Rotation paths and how fast each direction turns (degrees a step)
Each turn is a multiple of 5 degrees from 10 to 175, or 0.
Each row of a path follows its step; steps can be skipped.
path 1
step 0: [ 16 -27 -11  -5  11 -10  26   9 -14   7   8 -12   3   1 -30  15  -2 -21
   5  10   2  -2 -33 -21  -1  11  -6  11 -21  16   9 -15   5 -29  13  13
  10  -8 -13  16  -7  -7 -26  18  -4 -34  26   2   4  14 -26  -6]
step 1: [ -8 -13  -6 -25   7 -11  33  -1   2  13  24 -12 -18  28  -8   4 -26  35
  32  23  -7  24   6  13  -3  13  -4  -3   5   5  14 -21 -13 -12  -2   6
  -6  -5  12  -9 -18  13 -27  20 -15  -2   8  13 -10  14  11  14]
step 2: [ -2  20  14 -11   5   5  25   3   6  -6  18 -37  -3  10 -25  -2 -12 -11
   2 -30  31   9  -3   8   2 -11 -17 -25  -9  20  10 -14  -5 -16   2 -17
 -10   6 -24  12 -30  -5   1  16  11 -11   0  33  15  -7  10  17]
step 3: [ 10  13  10   2  18 -25   9 -11   9   4  19 -16   9  -5 -13   0 -31  -1
  19 -26 -30  17   1 -10   6   0 -19 -25   2  -9  35  11  -1  14 -20  16
  -8  16   1 -12   2 -11   7   5  -5 -29  41  21 -10  -4  -6 -14]
step 4: [ -5  19 -11 -18 -23 -23  18   2  28  10  12 -32   4 -13 -12  20  -5 -18
  14  -3  17  35  -4  18 -30 -12 -10   5  19 -10  -1  -3  -9  17  -1  -2
   3 -12  -6  -4   4  16  -3   9   6  -2   0  15   0   3 -20 -43]
step 5: [-21  10 -17  15  13  -6  29  -1  -6  11  13 -11   1  -8 -19 -26 -17   7
 -18 -11 -18   9 -16  12 -25   5   3  15 -24  15   7   3   8  -6   4 -13
  32  10 -12  22  -3 -11   2  24   6 -15  15  -1  -1  12   3 -49]
step 6: [-11 -13   9  -3   5 -16  15   2   6  10   5 -23  -6  19   1  -2 -23 -11
  -6  27 -24   4  12  15   3  -1  14  19  25  -7   3 -14   0 -20  18 -23
 -15   3  -3   0  21 -26   2  39 -19   2  12  37   0  19 -20 -14]
step 7: [  6  -2   6  17  -7 -14  20  13 -28  10   6 -32 -28  21 -25  21 -32 -11
   3 -19  19  19  27  -8  -7 -13 -16  18 -25 -10 -12  -9  -3 -22  -5 -22
  14 -10   9  -3   4 -11  13  19  -6 -14  -5  -1  15  -2   2   2]
step 8: [ -5  31 -11  24  -9 -26  12 -24 -14   0  13 -37  -4  14   6 -31 -42  -8
 -13  18  -8  -6  -3  -3  -9  18 -13  -9   1 -12   9  -6  -2   0 -18  -3
 -18  -2   5  -7   2   5 -15  13  -7 -28  10   2  11 -24  -3  19]
step 9: [  8  39   3  -3   8  -3  16   5  16  35  13 -23  20  -6   9  15  -3 -14
 -17 -10   8  12   3   1  20  15 -31  21  -3  -2  -7   1 -11   2 -10 -16
  12   0  27  -6   7  10 -18   6  11 -20  -9  38   0   6 -28   9]
step 10: [ -1  14   3   5  -7  -8  23   9  -8   9   8  -4  14 -10  -3  -3 -37  -7
  13  -2  19 -21  -1 -13   1  -6  18  13 -22  -6   3  16  17 -14  17  17
  22   5  -5   1   4  39 -32  12   2 -32  33  15  -3   7 -14 -23]
step 11: [ -9  16 -15 -20   9  -9  12   4   9  -4  12  -8  -9  25 -15 -23 -18   3
  22   5  -5  29  -5   7 -15  17  10  27  16   1   5 -16   8 -24  21  25
  23  16  19   2  20   2 -26  -8   1   4  -3  42  18   3  -4   1]
[  2   0   0   0  -4   3   4  -1   3   5  -3  -5  -4  -2   7  -9   0   4
  -7  -1   3   4  -6  10 -10   5  -2  -5  -1  -2   3  11  -5  -2   6   0
   2   2  -1   2   3  -5  -3  -3   4  -1  -3  -2   0   7   8   9] => 110
[ 0 -1 -5  0  1 -1  9  6  1 -6 -4 -5  4  4  3 -6 -1  2  4  1  0  2  6 -1
 -7 -3 -1 -2 -5  0 -9  4  2 -2 -4  6 -5 -9  7 10 -2  5 -3 -1  0  9 -1  1
 -2 -8  5 -4] => 115
[ 6  2 -1 -8 -2 -3  0 -4  8 -5 -6  7 -2  4  6  6 -3 -3 -2  4 -2  6  3  3
 -2  9  0 -4 12  4  0 -4  2  2 -3 -6  2  2 12 -3  2  3 -2  7  0  6  2  4
  2  2  4  0] => 145
[  1   7   0   1 -13   3   1   3   2  -1  -6   2   2   5   1   4  -1   0
  -2 -10   7  -7   2  -1   0   1  -2   4  -2   4  -3  -1   1  -4  -3   3
   0   0  -4   2  -8  -3   1   7   7  -3   7  -8   9   6   6  -6] => 140
